[4 3 4 4 5 2 6 7 5 3 3 6 7 5 4 4 5 7 3 4 8 3 5 3 5 5 4 6]
[5 6 5 4 4 4 3 6 8 3 1 6 5 3 3 6 2 3 3 4 6 5 2 2 3 6 5 8]
[5 5 4 5 5 3 5 3 4 2 6 7 4 5 4 3 3 6 2 6 6 5 3 2 4 4 4 3]
[7 4 4 4 9 5 1 2 9 3 4 4 4 4 5 2 5 0 6 5 5 6 2 5 2 6 3 6]
[6 7 3 5 7 5 4 4 5 3 5 4 5 4 5 1 4 4 4 5 5 5 4 2 5 3 3 4]
[6 5 6 6 3 2 3 6 8 4 2 5 6 4 3 5 1 2 1 5 5 2 4 3 4 6 6 8]
[5 4 2 3 6 4 4 4 5 5 3 6 4 4 6 5 7 8 3 5 4 5 5 3 5 3 6 5]
[5 5 5 5 3 2 3 7 8 4 2 7 6 5 4 4 1 2 2 5 6 2 3 3 4 7 4 9]
[5 4 1 3 6 6 6 2 6 7 2 5 4 4 6 5 8 5 5 3 6 7 5 5 4 2 8 6]
[5 5 3 4 7 6 0 4 9 5 3 4 4 6 3 2 5 1 7 5 6 7 3 5 3 6 4 4]
[4 6 5 5 6 3 7 4 6 1 7 7 4 4 5 3 3 6 2 6 5 4 4 2 5 4 4 3]
[5 6 4 4 8 6 0 4 7 6 3 4 3 6 5 3 4 0 6 7 5 5 2 4 2 6 2 6]
[6 6 3 5 8 7 4 3 6 0 7 5 3 3 5 0 4 4 5 7 4 7 3 2 7 3 2 2]
[6 4 1 2 9 7 4 4 6 3 2 4 4 7 4 2 6 6 5 3 7 5 5 3 5 4 3 5]
[5 5 3 5 6 4 5 2 5 4 4 8 4 4 8 5 4 5 4 5 3 6 3 2 4 2 6 4]
[6 6 4 5 8 5 5 2 7 1 7 5 4 4 5 1 4 6 5 6 5 6 5 2 4 3 2 1]
[5 3 3 3 7 5 5 4 5 8 1 5 3 5 5 4 7 6 5 4 6 7 6 4 5 2 6 6]
[6 6 4 5 7 5 5 2 7 1 6 6 3 5 5 0 3 7 5 7 6 7 5 2 4 3 1 0]
[6 7 6 5 6 4 0 3 8 6 3 2 2 4 5 5 3 2 5 5 6 4 3 5 3 5 4 4]
[6 4 3 5 6 4 6 5 4 5 3 6 7 5 3 3 5 7 2 5 7 3 6 4 6 4 5 6]
[5 5 3 4 5 5 6 3 5 3 3 6 3 3 5 5 5 5 4 6 5 8 4 4 4 2 6 4]
[5 4 3 3 9 5 4 4 7 5 4 4 4 6 4 2 7 5 5 5 8 7 4 5 5 5 4 4]
[6 6 4 2 5 5 1 2 8 5 3 5 2 5 4 5 5 0 7 5 5 5 1 5 3 7 3 5]
[4 4 2 2 5 3 5 6 3 5 3 5 5 4 5 4 4 6 3 5 7 3 5 3 6 5 5 6]
[4 6 5 6 4 2 3 6 7 5 3 6 4 4 5 5 1 2 2 5 6 4 3 3 6 7 5 7]
[5 5 5 4 3 3 3 6 7 5 4 4 5 4 4 6 3 2 2 4 5 4 4 3 4 6 5 7]
[6 5 4 5 6 6 5 3 6 1 6 6 4 5 6 1 4 5 5 5 5 6 4 1 4 3 3 1]
[5 3 2 4 6 4 6 3 5 6 1 5 4 4 5 5 7 5 5 2 5 5 4 3 5 2 6 6]
[5 5 5 4 4 2 2 6 5 4 2 5 5 5 4 5 1 2 3 5 5 4 3 4 4 6 5 8]
[7 4 2 4 9 6 4 4 8 4 4 2 4 5 5 2 7 5 6 5 5 6 4 5 5 4 4 4]
[3 3 1 2 8 5 5 2 6 7 1 9 5 4 7 5 7 6 3 3 4 7 5 6 4 1 7 5]
[5 5 3 5 7 6 6 2 7 0 8 6 3 5 5 0 5 4 3 8 5 7 3 1 5 2 3 0]
[7 6 4 3 8 7 0 5 9 4 2 4 3 5 5 4 2 1 6 6 6 5 1 4 3 7 4 5]
[7 6 3 5 6 5 6 3 6 1 6 6 5 4 5 1 3 5 4 7 5 5 4 3 5 2 2 1]
[5 6 4 6 8 5 5 4 8 2 5 5 3 4 6 2 5 5 5 5 6 6 3 3 5 3 2 2]
[7 5 3 4 8 5 3 2 7 0 8 5 4 6 5 0 5 5 5 7 5 7 3 3 4 2 1 1]
[6 6 4 7 4 2 7 5 5 0 7 8 5 4 4 1 1 7 0 8 3 5 3 0 5 2 4 3]
[4 4 4 3 6 2 6 5 5 4 1 6 7 4 4 3 5 6 1 3 8 3 6 5 7 5 5 8]
[5 6 5 4 4 2 3 8 8 4 3 7 5 5 4 7 2 1 3 5 6 2 2 4 5 9 5 9]
[6 6 3 4 7 4 5 2 7 1 6 4 3 6 5 1 4 4 5 7 6 5 3 2 4 3 1 1]
[6 5 5 5 4 2 3 6 6 4 3 6 5 3 5 5 3 3 4 6 6 5 4 2 6 7 4 8]
[4 5 3 4 5 7 6 2 6 3 5 8 3 4 7 3 4 5 4 7 5 7 5 1 3 2 7 3]
[5 6 4 4 4 5 3 3 7 7 1 7 4 2 5 6 5 3 6 4 5 5 3 3 2 5 8 6]
[5 5 3 3 9 4 3 3 6 4 5 4 3 4 5 0 7 6 4 5 7 6 3 5 4 4 2 4]
[5 6 5 5 6 4 6 3 6 2 5 8 5 4 5 3 2 6 2 6 5 4 4 2 4 3 3 4]
[5 6 6 5 5 2 7 4 4 1 7 9 4 4 5 2 2 6 1 6 4 3 5 0 5 4 4 5]
[4 5 5 5 5 1 2 6 6 5 2 5 4 4 5 5 2 1 4 5 6 4 4 3 4 6 6 8]
[6 6 3 5 7 6 5 2 6 1 7 5 2 5 6 1 4 5 5 8 4 7 4 2 3 1 1 0]
[7 7 3 6 7 4 5 2 6 1 6 5 4 4 6 0 5 5 5 8 5 8 4 2 4 3 3 2]
[6 5 2 3 8 6 3 5 6 3 4 4 4 5 4 1 6 5 5 4 6 4 4 5 5 5 3 3]

[5 6 5 4 4 4 3 6 8 3 1 6 5 3 3 6 2 3 3 4 6 5 2 2 3 6 5 8] 0 1
[5 5 3 3 9 4 3 3 6 4 5 4 3 4 5 0 7 6 4 5 7 6 3 5 4 4 2 4] 2 3
[5 4 1 3 6 6 6 2 6 7 2 5 4 4 6 5 8 5 5 3 6 7 5 5 4 2 8 6] 4 3
[5 4 3 3 9 5 4 4 7 5 4 4 4 6 4 2 7 5 5 5 8 7 4 5 5 5 4 4] 2 3
[7 4 4 4 9 5 1 2 9 3 4 4 4 4 5 2 5 0 6 5 5 6 2 5 2 6 3 6] 2 0
[5 6 4 6 8 5 5 4 8 2 5 5 3 4 6 2 5 5 5 5 6 6 3 3 5 3 2 2] 2 5
[3 3 1 2 8 5 5 2 6 7 1 9 5 4 7 5 7 6 3 3 4 7 5 6 4 1 7 5] 4 3
[5 5 3 5 6 4 5 2 5 4 4 8 4 4 8 5 4 5 4 5 3 6 3 2 4 2 6 4] 4 5
[5 6 4 4 4 5 3 3 7 7 1 7 4 2 5 6 5 3 6 4 5 5 3 3 2 5 8 6] 4 0
[5 5 5 5 3 2 3 7 8 4 2 7 6 5 4 4 1 2 2 5 6 2 3 3 4 7 4 9] 1 0
[7 7 3 6 7 4 5 2 6 1 6 5 4 4 6 0 5 5 5 8 5 8 4 2 4 3 3 2] 2 5
[5 6 5 5 6 4 6 3 6 2 5 8 5 4 5 3 2 6 2 6 5 4 4 2 4 3 3 4] 5 1
[5 5 3 5 7 6 6 2 7 0 8 6 3 5 5 0 5 4 3 8 5 7 3 1 5 2 3 0] 5 2
[6 5 6 6 3 2 3 6 8 4 2 5 6 4 3 5 1 2 1 5 5 2 4 3 4 6 6 8] 1 0
[4 5 5 5 5 1 2 6 6 5 2 5 4 4 5 5 2 1 4 5 6 4 4 3 4 6 6 8] 0 1
[4 4 4 3 6 2 6 5 5 4 1 6 7 4 4 3 5 6 1 3 8 3 6 5 7 5 5 8] 1 3
[6 6 3 5 7 6 5 2 6 1 7 5 2 5 6 1 4 5 5 8 4 7 4 2 3 1 1 0] 5 2
[6 6 3 5 8 7 4 3 6 0 7 5 3 3 5 0 4 4 5 7 4 7 3 2 7 3 2 2] 2 5
[6 4 1 2 9 7 4 4 6 3 2 4 4 7 4 2 6 6 5 3 7 5 5 3 5 4 3 5] 3 2
[6 6 4 5 8 5 5 2 7 1 7 5 4 4 5 1 4 6 5 6 5 6 5 2 4 3 2 1] 5 2
[5 5 5 4 3 3 3 6 7 5 4 4 5 4 4 6 3 2 2 4 5 4 4 3 4 6 5 7] 0 1
[4 6 5 5 6 3 7 4 6 1 7 7 4 4 5 3 3 6 2 6 5 4 4 2 5 4 4 3] 5 1
[5 5 5 4 4 2 2 6 5 4 2 5 5 5 4 5 1 2 3 5 5 4 3 4 4 6 5 8] 0 1
[6 7 6 5 6 4 0 3 8 6 3 2 2 4 5 5 3 2 5 5 6 4 3 5 3 5 4 4] 0 2
[4 5 3 4 5 7 6 2 6 3 5 8 3 4 7 3 4 5 4 7 5 7 5 1 3 2 7 3] 5 4
[5 6 4 4 8 6 0 4 7 6 3 4 3 6 5 3 4 0 6 7 5 5 2 4 2 6 2 6] 0 2
[5 5 4 5 5 3 5 3 4 2 6 7 4 5 4 3 3 6 2 6 6 5 3 2 4 4 4 3] 5 1
[7 6 4 3 8 7 0 5 9 4 2 4 3 5 5 4 2 1 6 6 6 5 1 4 3 7 4 5] 0 2
[4 4 2 2 5 3 5 6 3 5 3 5 5 4 5 4 4 6 3 5 7 3 5 3 6 5 5 6] 3 1
[7 5 3 4 8 5 3 2 7 0 8 5 4 6 5 0 5 5 5 7 5 7 3 3 4 2 1 1] 2 5
[6 7 3 5 7 5 4 4 5 3 5 4 5 4 5 1 4 4 4 5 5 5 4 2 5 3 3 4] 2 5
[7 6 3 5 6 5 6 3 6 1 6 6 5 4 5 1 3 5 4 7 5 5 4 3 5 2 2 1] 5 2
[6 5 4 5 6 6 5 3 6 1 6 6 4 5 6 1 4 5 5 5 5 6 4 1 4 3 3 1] 5 2
[6 6 4 7 4 2 7 5 5 0 7 8 5 4 4 1 1 7 0 8 3 5 3 0 5 2 4 3] 5 1
[5 3 3 3 7 5 5 4 5 8 1 5 3 5 5 4 7 6 5 4 6 7 6 4 5 2 6 6] 3 4
[5 5 3 4 5 5 6 3 5 3 3 6 3 3 5 5 5 5 4 6 5 8 4 4 4 2 6 4] 4 5
[5 6 5 4 4 2 3 8 8 4 3 7 5 5 4 7 2 1 3 5 6 2 2 4 5 9 5 9] 1 0
[6 5 5 5 4 2 3 6 6 4 3 6 5 3 5 5 3 3 4 6 6 5 4 2 6 7 4 8] 1 0
[5 4 2 3 6 4 4 4 5 5 3 6 4 4 6 5 7 8 3 5 4 5 5 3 5 3 6 5] 4 3
[7 4 2 4 9 6 4 4 8 4 4 2 4 5 5 2 7 5 6 5 5 6 4 5 5 4 4 4] 2 3
[4 6 5 6 4 2 3 6 7 5 3 6 4 4 5 5 1 2 2 5 6 4 3 3 6 7 5 7] 0 1
[5 5 3 4 7 6 0 4 9 5 3 4 4 6 3 2 5 1 7 5 6 7 3 5 3 6 4 4] 2 0
[5 3 2 4 6 4 6 3 5 6 1 5 4 4 5 5 7 5 5 2 5 5 4 3 5 2 6 6] 3 4
[6 6 4 2 5 5 1 2 8 5 3 5 2 5 4 5 5 0 7 5 5 5 1 5 3 7 3 5] 0 2
[6 6 3 4 7 4 5 2 7 1 6 4 3 6 5 1 4 4 5 7 6 5 3 2 4 3 1 1] 2 5
[6 6 4 5 7 5 5 2 7 1 6 6 3 5 5 0 3 7 5 7 6 7 5 2 4 3 1 0] 5 2
[5 6 6 5 5 2 7 4 4 1 7 9 4 4 5 2 2 6 1 6 4 3 5 0 5 4 4 5] 5 1
[4 3 4 4 5 2 6 7 5 3 3 6 7 5 4 4 5 7 3 4 8 3 5 3 5 5 4 6] 1 3
[6 5 2 3 8 6 3 5 6 3 4 4 4 5 4 1 6 5 5 4 6 4 4 5 5 5 3 3] 2 3
[6 4 3 5 6 4 6 5 4 5 3 6 7 5 3 3 5 7 2 5 7 3 6 4 6 4 5 6] 3 1
